In the rows, 128 means zero.
A state moves one step at a time under one of 8 hidden systems, and each row is a state written as 18 numbers. Each run below is a few steps of one system.
path 1, B:
[[177 103  89 123  95 133 107 161 100 119  63 106 181 153 134 146 112 127]
 [113 143  91 109 149 192 135 178 129  96  84  95  96 153 104 146 147 144]
 [113 180 113 166 118 160 102 114 160 144 118 142  48 110 104 124 144 116]
 [130 152 184 104 128 118 116  44 119 148 118 145  89 114 114 132  83 139]
 [143 128 164 105  83 123 137  94  94 146 158 149 170 194 142 110 125 165]
 [139  66 135 130 122 167 110 166  95 124 192  84 142 141 144 116 134 156]
 [150  74  73 167 165 103 120 160 116 148 129 120  99  99 101 102 155 153]
 [160 147  88 165 171 104  90  97  99 115  80 119 134 119 100 153 117  96]
 [168 184 120  91 152 152 145  87 159  96  97 129 139 168 132 164 151 131]
 [158 143 139 110  55 184 112 130 184 140 119 116 109 135 158 140 132 133]
 [105  91 157 101  88 147 135 143 116 157  94 120  69 112 109 109  84 173]]
path 2, F (11 x 18):
[[138  96 128 116 132 154 107 102 141 109  98  44 108 127 161 120  74 143]
 [149 143  60 116 116  91 154 138  97 123 101 152  71 148 140  96 134 166]
 [161 151 141 127 114 178  76 128  66 102 145 135  95 120 115 173 107 103]
 [133 143 148  70 161 134 144 125 136 158 153 158 122 107  83 144 184 174]
 [154 106 155 178  97 149  75  85 154 183 124 113 163 135 100 127 135 130]
 [122  72 133 111 164 125 176 107 130 116  93  84 126 164 119 113 105 182]
 [172 133  85 182 121 147 106 137 122 110 116 151  96 180 169  79 128 124]
 [149 147 131  64 175 154 101 128  96  90 130  98  82  90 153 145  97 133]
 [154 180  89 109  98 100 105 115 121 176 130 164 121 112 102 134 178 152]
 [134 100 170 127  95 166 112  98 114 135 130  86 139 128  72 197 116 136]
 [137  87 136 144 142 134 179 135 158 151 117 165 112 168  94  99 167 180]]
path 3, B (11 x 18):
[[103 110 147 183 198 135 102 160 117 126 117 168 129 112 116  89 116  93]
 [112 176 115 119 202  91 113  89 154 129 124 125 160 124 163  87 134 115]
 [130 161  98 101  89  90 143  90 160 113 151  78 162 122 179 150 131 117]
 [141  95 124 100  63 119 191 166 135  98 129 120 113 109 133 181 119 130]
 [115 105 149 146 105 149 137 208 105 131  96 195 118 110  95 137 122 105]
 [ 69 157 164 131 194 152  95 145 126 147 111 156 142 114 102  96 128 113]
 [ 78 172 134 140 153 101 124  66 173 149 162 102 157 136 145  97 146 126]
 [135 103 128 132  92  81 168  80 148 103 173  85 138 123 171 145 105 121]
 [167  73 119 119  89 100 182 180 104  94 129 164 130 123 153 142 110 121]
 [121 124 121 120 149 153 102 222  94 121 100 165 148 103 122 127 130 101]
 [ 70 182 116 115 183 135 103 143 155 154 109 120 141  95  96 121 164 122]]
path 4, M:
[[187  54 138 139 146 141 152 114 176 107 117  96 112 122 147 135 110 141]
 [175 104  94 153 109 132 111 178 130 142  60 168 140 151 145  87 125 130]
 [107 184 103  82 147 167  77 150  85 115  83 101 115 130 130 127 108 128]
 [102 203 101 112 112 118 142  91 132 136 166 132  78 134 111 137 171 150]
 [158 110 182 147  95 135 117  66 136 137 174 129  97  99 114 164 110 120]
 [170  54 165 118 128 115 164 117 122 148 108 160 145 154 119 108 114 176]
 [134  99 121 151 136 179  84 171  95 131 115 108 180 186 135  96 130 135]
 [109 152  65 114 185 136 106 141 132 116 131  73  92 115 143  97 149 152]
 [160 176  79 176 117  90 106  83 130 127 139 140  91 105 123 147 141  95]
 [184 129 164  89 123 123 150  76 125 104  98 143 112 117 116 188  98 127]
 [153 117 157 105  72 166 150 149 148 153 107 167 160 181 117 131 155 161]]
path 5, K, 11 rows:
[[169 126 113 182 131 140  79 150 158 140 123 141 171  98 120 151 158  75]
 [114 138 136  69 161 116 165 106 175 134  62 105 136 107 107 149 122 151]
 [107 152 121 178  48 141 142 135 154 129  96 146 143 177 137 125 124  99]
 [103 130 157  88 144 156 134 128 114  89 122 101  58 103 159 123  68 131]
 [112 144 126 145 100  95 124 145 100 166 170 198 119 132 142  72 147 138]
 [135 121 158 104 167 133  72 105  77 119 166  89 170  99 133 151 100 112]
 [110 112 114 126 137  98 187 130 147 139 172 129 165 152  95 134 193 163]
 [164  80 122 192 127 152 106 143 160 108 113  91 145 106 126 162 116  82]
 [124 118 107  96 165  99 185 143 157 125  54 151  98 118 120 109 122 154]
 [132 180 110 158  88 144  90 145 123 120  90 155 152 154 160 120 111  76]
 [ 87 180 143  44 142 139 143 113 125 106 143  99  85 104 148 137 113 149]]
path 6, Y (11 x 18):
[[170  97  96 132 124 113 126 147 144 117 114 102 201 162 191 100 123 126]
 [130 124  53 104 123 123 119 185 120 100 106  72 113 100 166 129 118 126]
 [109 176  75 128 114 106 132 156 102 116 101 149  70  86  98 157 134 106]
 [109 179 177 118 138 147 140 105 121 109 126 175 108 111  82 185 126  93]
 [106 137 207 114 118 156 163 110 183 144 146 162 163 151 120 131 147 132]
 [104  76 170 152  99 145 119 133 169 159 142  99 160 137 163  82 108 137]
 [104  73  96 155 141  81 131 144  93 134 129  98 129 129 154  67  96 149]
 [147 141  68 155 164  91 107 142  56  93 153 136 128 130 145 118 128 106]
 [168 170 105  87 172 119 127 133 123  97 155 145 132  89 130 176 166 107]
 [147 155 137 103  86 132 135 134 188 152 101 144 156  87 106 185 161 108]
 [ 88  97 165 134  87 152 163 138 166 133  68 104 137 128  96 162  98 121]]
path 7, Y:
[[123 162  96 131 154 105  68 116  91 146 183 121 105  97 157  84 134 132]
 [160 140 113 104 136  65 123  82  94 136 168 125 142  83 109 171 141 129]
 [185 106 126 132  92 127 152 131 134 118 128 140 178 137  94 201 161 120]
 [147  85 136 135 133 190 146 179 181 118  74 115 131 134 107 150 138 131]
 [ 91 141 117 148 142 151 115 147 165 144  45 128  97 137 128  77 111 130]
 [ 76 186 131 122 142 119 114  78  99 113 116 108  94 146 151  98  76 121]
 [122 166 137 100 102 101 152  87  95 110 210 144 109 147 160 124 132 143]
 [177  88 157 116  89 132 117 144 113 146 203 151 134  94 136 147 145 138]
 [150  57 139 129 137 122 117 169 120 174 107 139 170  97  79 135 143 152]
 [116 115  98 175 170 141 105 137 124 134  74  98 176 156  84 129 138 118]
 [120 166  85 146 181 137 144  94 172  80 105  84 104 155 144 128 134 115]]
path 8, F, 11 rows:
[[122 104 190 134  87 108 147  89 107 133 176 152 119 138 154 110  82 136]
 [134  86 144 104 127 112 136 165  84 132 182 148 171 145 165  89 126 154]
 [134 102  90 151 153 137  78 181 104 129 167  91 176 115 142 115 152 117]
 [129 122  69 149 189  99 128 133 139 108 116  86 136  88 102 158 154 109]
 [161 154 106 164 128 106 152  96 167 102  74 147 131 126 112 175 132  84]
 [130 154 172  85 100 154 170 125 174 105  71 155 128 139 140 158 105 114]
 [ 84 153 157  99  69 159 127 161 157 165 105 154 110 133 148  89 119 144]
 [ 53 124 150 130 105 129 103 133  83 157 157 103 100 112 118  93  92 146]
 [100 117 119 162 151  81 140 106  65 125 204 137 123 140 115 108 137 138]
 [178 101 139 157 161 113 127 110 114  94 201 133 173 132 150 148 143 101]
 [183  99 109 103 156 113 138 156 174 119 119 124 191 102 159 141 158 122]]
path 9, H:
[[153 121  69 119 103  89 139 172 106 140 158 146 103  83 110 147 172 141]
 [134 125 158 133 139 147 106 139 102 129 113 150 129  79  57 199 126  96]
 [103 156 168 112 166 155 161 108 170 137  96 150 158 160  81 141 160 141]
 [100 133 148 178 109 157 115 110 193 136 112 102 155 162 161  93 114 105]
 [102 101 107 114 122  88 163 123 140 115 119  94  93 121 185  75  81 150]
 [141 127  99 139  83  89 128 154  45 108 153 164 117 132 153 120 103 115]
 [143 150 141  69 160 153 108 151  78 108 184 135 119  95 118 168 148 130]
 [141 139 132 141 136 134 104 130 163 182 150 157 167 106  77 144 200 134]
 [113  88 157 158 154 136 128 100 177 140  86  80 163 111  91 153 109 114]
 [108 107 112 155 127 110 199 128 152  98  76 130 135 192 138 105 113 135]
 [125 145 118 139 109 159 120 162 120  75 126 130  93 144 196 104  86  90]]
path 10, M, 11 rows:
[[100 165 143 109  77 150 170 139 116 126  81 166 116 177  90 148 133 142]
 [ 83 143 191 116 116 203 112 138 141 132 171 125  91 135 131 115 122 137]
 [108 106 147 135 140  88 122 103 130 173 176 145 107 109 149  57 122 163]
 [145  93 126 161 141  85 103  97  57 117 159 108 175 145 141 119  95 116]
 [164 102  85 110 173 122 168 149 109  72 145  98 155 153 136 156 157 142]
 [173 134  88 156 128 158 101 177 174 129 124 133 137  98 119 156 183  98]
 [125 146 124 109 143 121 110 117 167 159  41 128 107  71  94 142 113 121]
 [ 88 179 143 139  84 128 152  87 131 135  74 151 130 181 105 132 111 124]
 [ 99 140 179 104 101 179 148 114 138  95 162 106  91 159 166 121  98 137]
 [136  94 135 127 100 108 129 148 123 154 190 161 101 114 171  69 131 157]
 [142  91 126 131 147  99  77 139  42 140 153 121 158 102 120 120  99 128]]
path 11, H (11 x 18):
[[ 91 112 141 147 179  96 118  93  73 147 104 130 114 130  85  95  92 152]
 [147 154 124 156 157 122 131  72  92  86 171 127 157 195 148 129 130 118]
 [194 119 109 113 132 144 131 124 182 103 176 109 123 116 189 135 156 127]
 [177  87  98 118  88 101 116 169 146 166  77 141 125  72 125 131 127 136]
 [102 133 123 108 124 142 120 150  69 124  54 116 135 129  65 166 101 132]
 [ 84 191 129 142 144 180 139 110 128 106 140 128 103 186  98 134 160 134]
 [131 145 155 162 132 142 111  76 195 141 166 130  83 110 163  98 127 117]
 [157  89 146 105 108  62 141  88 131 158 111 140 140 106 164  95  84 152]
 [150  96 117 107  91 128 125 154  49 111 124 109 175 171 133 142 104 145]
 [135 129  94 123 155 189 114 181 106 103 166 105  97 139 111 139 177 150]
 [148 140 109 178 171 126  91 119 164 157 121 156  86  76  94 122 159 111]]
path 12, R (11 x 18):
[[153 125  93 181 159 132  99 118 168 114 160 104 116 134 192  76 134 111]
 [154 130  82 102 129  65 133  98 109 111 101  98  91  86 161 129  82 132]
 [149 160 101 105  64 105 145 146  73 117 108 164 145 144 108 177 133 121]
 [125 140 163  90 127 208 121 177 137 122 142 135 123 117  91 175 162 130]
 [103 124 156 155 153 143 108 120 195 190 126 152 116 100  97  90 161 144]
 [108 103 158 173 146 108 110  60 122 140 103  95 148 142 123 107  72 121]
 [133 120 106 123 123 105 181 108 101  83 143 111 145 205 172 108 112 152]
 [178 127  91 118 105 150 109 178 113  92 172 132 100 115 190 126 133 114]
 [136 137 102  79 142 100 109 159 115 156 110 142  92  44 104 138 135 141]
 [110 149 136 150 117 120 108 113 103 162 101 150 174 124  47 171 146 112]
 [112 122 175 135 153 185 160 102 171 106 131 101 151 177  99 155 148 136]]
path 13, D (11 x 18):
[[112 131 172 104 171 137  75  71 134 167 140  87 139  90 111 120 111 145]
 [123 114 101 155  97  73 164  83 125 153 146 113 168 178 113 116 153 162]
 [176  69 120 165 114 167 136 140 112  73 144  89 115 154 142 159 107 116]
 [170 105 105 106 161 125 146 182 136 130 103 184  81 104 136  97 144 151]
 [143 180 114 122 142 134  45 120 101 148  80 134 146 105 124 126 109 101]
 [ 89 179 118  73 146 119 161  83 131 124 124  86 137 148  98 156 151 164]
 [133 136 129 185  54 157 140 104 163 129 157 125 101 162 120 149 146 119]
 [148  56 188 113 137 150 145 127 134 132 122 138  84 109 128 112  85 158]
 [141 121 118 140 134 108  96 150  81 160 111 179 168 165 142  64 123 143]
 [126 143  97 108 184 151  85 122  90  97 156  54 147 135 137 136 132 133]
 [146 149  66 146 119  93 157 114 162 134 160 127  85 111 111 146 189 144]]
path 14, R (11 x 18):
[[130  98 128 161 155 192 106 169  92 112 102 123  87 133  71 148 124 129]
 [129 169 126 142 211 137 126 101 149 129 106 170 100 149 110  95 156 137]
 [159 175 142 127 136 128  81  48 149 131 124 106 155 140 162 128 107 111]
 [144 122 114  73  67 111 159  92 134 136 132  83 128 152 150 136 121 181]
 [152  90 119 151  52 159 115 175  87 140 141 139  93 141 119 127 124 144]
 [121 108 141 114 193 158 111 162  79 130 121 152  79 108  84 115 126 154]
 [137 167 123 157 192 118  86  88 117 153 138 159 161 143 104 110 162 118]
 [161 132 127 115 149 132 119  55 158 113 136  59 159 144 138 159 130 136]
 [179 102  90 135  58 115 163 119 166 134 108 119 109 159 149 123 140 162]
 [153 102 130 123  95 171 104 173  88 119  77 139  75 125 124 127  83 135]
 [ 94 177 127  96 168 144 110 147  82 144 113 168 104 141  97  97 144 158]]
path 15, D:
[[100 121 103 146 170 162 123 176  92 100 163 121 105 167 148  79 141 143]
 [145 147  94 152 174 107  84 111 124 128 179 126  77  73 147 108 141 112]
 [172 138 120 102 127  58 134  70 120 141 134 139 146  84 117 170 128 126]
 [165 123 136 109  78 144 153 134 133 116 103 130 194 163 107 191 147 124]
 [114 103 139 127 121 205 138 190 170 127  85 116 116 146 110 131 143 140]
 [ 85 132 124 164 150 137 101 135 141 158  81 138  74 116 121  67 101 129]
 [104 167 130 125 160  85 120  57  81 111 137 120 114 144 149 100  82 126]
 [155 156 124 101 100 114 151  98 113 100 212 127 142 159 170 144 151 139]
 [176  83 138 112  83 154 113 167 144 147 175 123 130  85 130 159 157 138]
 [131  74 131 137 134 119 111 172 114 176  77 145 145  90  67 132 130 144]
 [101 140 114 168 185 135 122 119 100 111  72 125 158 171  87 128 121 110]]
path 16, K (11 x 18):
[[136 183 120 114  90 122  80 143 129 142 131 143 195 110 156 145 140  82]
 [ 68 143 150  62 110 127 161 122 138 131 138  80 133  97  98 176 131 145]
 [ 87  96 155 206  77 137 149 142 140 144 146 152 117 133  90 132 131 107]
 [121  83 178 133 202 139 130 123 120 105 107 138 108 109 136 103  71 119]
 [122 145 105 136 152  93 138 142 134 136 136 169 178 170 177  60 146 130]
 [131 149  92 103 129 114 101 127 125  95 152  56 161  99 180 153 113  98]
 [107 130  93 114  85  74 190 147 136 133 147 137 108  89 100 164 162 139]
 [136 110 168 165 114 153 110 153 116 120 106 162 132  89  88 180 105  72]
 [ 83 136 182  89 187 152 157 141 154 134  93 164 135 137 111 103 129 146]
 [ 92 151 132 172 110 141  94 119 169 143 137 108 168 158 176  78 119  98]
 [100 118 114  96 136  76 160  92 120 102 149  69 100 104 170 117  85 144]]

Which system made each of these runs?
path 17:
[[171 103 127 161 152 135  92 142 129 100 134 115 134  67 127 175 114  69]
 [135 145 110  77 156  98 183 141 159 126  71 161 146 122 103 148 159 146]]

H
path 18 (2 x 18):
[[125 113 113 116 152 108  77 130 130 135  99  67 176  82 155 123  90 105]
 [105 139  59 124 104  73 186 140 105 108 118 104 141 151 108 153 154 142]]

H
path 19:
[[117 130 162 143 137 137 120  82 131 100 116  96  89  80 109 180  76  89]
 [127 136 158 105 111  90 197 114 148 136 121 203 143 160 133 110 141 150]]

D
path 20, 2 rows:
[[142 142  70 142  69  97 102 132  83 142  76 109 151 130  99 159 119 119]
 [113 163 132 104 142 166 156 125  96  83 115 126  82 143  76 189 132 129]]

K
path 21, 2 rows:
[[154 121 144 153 170 139 116  92 157  92 162  88 167 111 137 174 130  86]
 [159 104 101 113 113  84 191 122 201 130  93 129 135 126 154 125 143 148]]

R
path 22 (2 x 18):
[[151 137  72 169 113 128  92 115 127 126  89  95 137 177 169  86 111 125]
 [158 159  72  98 122 135 124 123  96  78 112  90  64 132 160 143 106 136]]

M
path 23 (2 x 18):
[[131 162 142 149 157 142 162 119 122  75 177 181  77 137 133 147 143  99]
 [161 139 193  90 138 142 119 127 173 149 149 192 141  95 158 117 135 118]]

Y
path 24:
[[124 120  84 147 130 156 145 177 129  81 175  94 133 171 171 112 156 128]
 [145 120  90 149 147 112 113 171 149 123 143 145  69  50 148 116 137 101]]

H
path 25:
[[174 103 140 119 164 128 190  92 156  76 148 124  94 133 134 164 133 136]
 [205 117 135 121 102 131 110 145 163 151  93 191 134 116 167 107 126 122]]

F
path 26 (2 x 18):
[[111 114  98 210 134 103 161 146 138  89 133 135 138 125 115 155 140  70]
 [137 130 149 108 178 132 159 156 171  82  91 156 127  88 154 147 109  82]]

M
path 27:
[[120 139 134 109  84 118 167 136 207 152 152 132 179 127 144 135 179 133]
 [106  70 149 162  81 147 122 159 161 142 112  92 118  90 134 127  88 108]]

R
path 28, 2 rows:
[[182 124 174  71 160 172 112 129 130 126 149 161 120 139 159 108 131 161]
 [154 129 111  96 120 143  57 132 132 187 125  98 148 111 138  96 145 169]]

F
path 29 (2 x 18):
[[154 165  96 150 116  89 136  80 167 147 145 160 104 150 169  81 153 140]
 [166 113 147  95  91 130  95  99  85 114 118  92 118 104 153 160  62 123]]

R
path 30:
[[175  77 127 108 123 111 171 143 137 103 165 125 117  78 122 184 144 130]
 [158 100 147 133 122 150 137 190 135 143  79 194 155 121  88 150 145 117]]

H
path 31:
[[163 129 125 181 168 126 132 144 148 116 157 190 112  98 107 148 171  88]
 [145 129 178 102 169 125 113 101 171 138  88 138 182  89 130 149 109  99]]

F
path 32, 2 rows:
[[100 160 131 120 101  86 153 116  49 128 141 177 136 151  91 145 126 131]
 [129 133 180 130 160 191 114 137 115  90 196 130 140 134 121 166 144 102]]

K
path 33:
[[144  99 154 163 148 145 152 142  82  96 187 162 140 153  91 164 153 117]
 [179  97 149 153 190 150  98 147 169 143 142 164 155 106 134 107 161 116]]

B
path 34:
[[ 65 105 132 157 128 110 167 158  84 106 130 143 116 167 136  81  94 130]
 [113 154 129 130 172 128 114 144  84  84 199 148 116 128 178 100 118 102]]

H
path 35, 2 rows:
[[179 140  61 161 146 115 125 126  81  88 142 137  73 138 120 144 145 125]
 [202 158 133  92 156 144 115 101 134 113 118 161  92  98 118 173 142 125]]

D
path 36, 2 rows:
[[ 65 160 116 163  68 100 143 105 160 140 159 105 106 120 152 109 121 110]
 [123  98 166 127 116  87 152 103  88 105 156 140  92  87 141 142  65 111]]

K
path 37:
[[131  65 151 105 153 114 139 174 137 104 136 116 138  73 176 116  88 112]
 [ 99 135  73 128 126  69 144 187 116 145  91 155 162 114 132  97 141 120]]

B
path 38, 2 rows:
[[132 107 141 155 147 160 113 106 156 136 215  98  88 122 137 107 160 153]
 [182  69 121 158 150  72 121  86 119 149 127 139  99  95 129 101 100 147]]

R
path 39:
[[139 112 146 162  70 171 104 115 164 136 187  91 104 125 149 134 131 125]
 [139  47 149 116 126  94 149 139 109 162 127 144 101  92 113 101 105 172]]

D
path 40, 2 rows:
[[110 148 105 142 101 127 194 152 166  78  81 136 112 144 131 163 124  95]
 [109 155 165 110  95 165 138 174 164 116 114 174  96  98 156 130 111  93]]

M
path 41 (2 x 18):
[[106 125 133 101 168 126 115 176 162 166  78 164 120  82 129  78 130 139]
 [ 54 180 111 139 116 100  98 101 119 152 104  92 162 125 120 114 108 110]]

B
path 42, 2 rows:
[[ 79 199 123 123 114 106 126  78 139 125 145 116  70  94 139 130 109 108]
 [131 135 184 123  85  94 151  81 110 134 178 177 117 115 134 143 106 119]]

K
path 43 (2 x 18):
[[147 118 152  72 140 105 158 137  96 130 162 191  97 120 149  99 125 166]
 [156 117 142 123 132 127  56 153  83 163 157 144 190 100 128 124 136 117]]

R
path 44:
[[132 142 111 164 155 101  84  98 111 167 127 151 157 161 143  56 133 139]
 [144 147  97 109 153 121 108  78  97  86 141  51 141 149 158 145 102 130]]

M
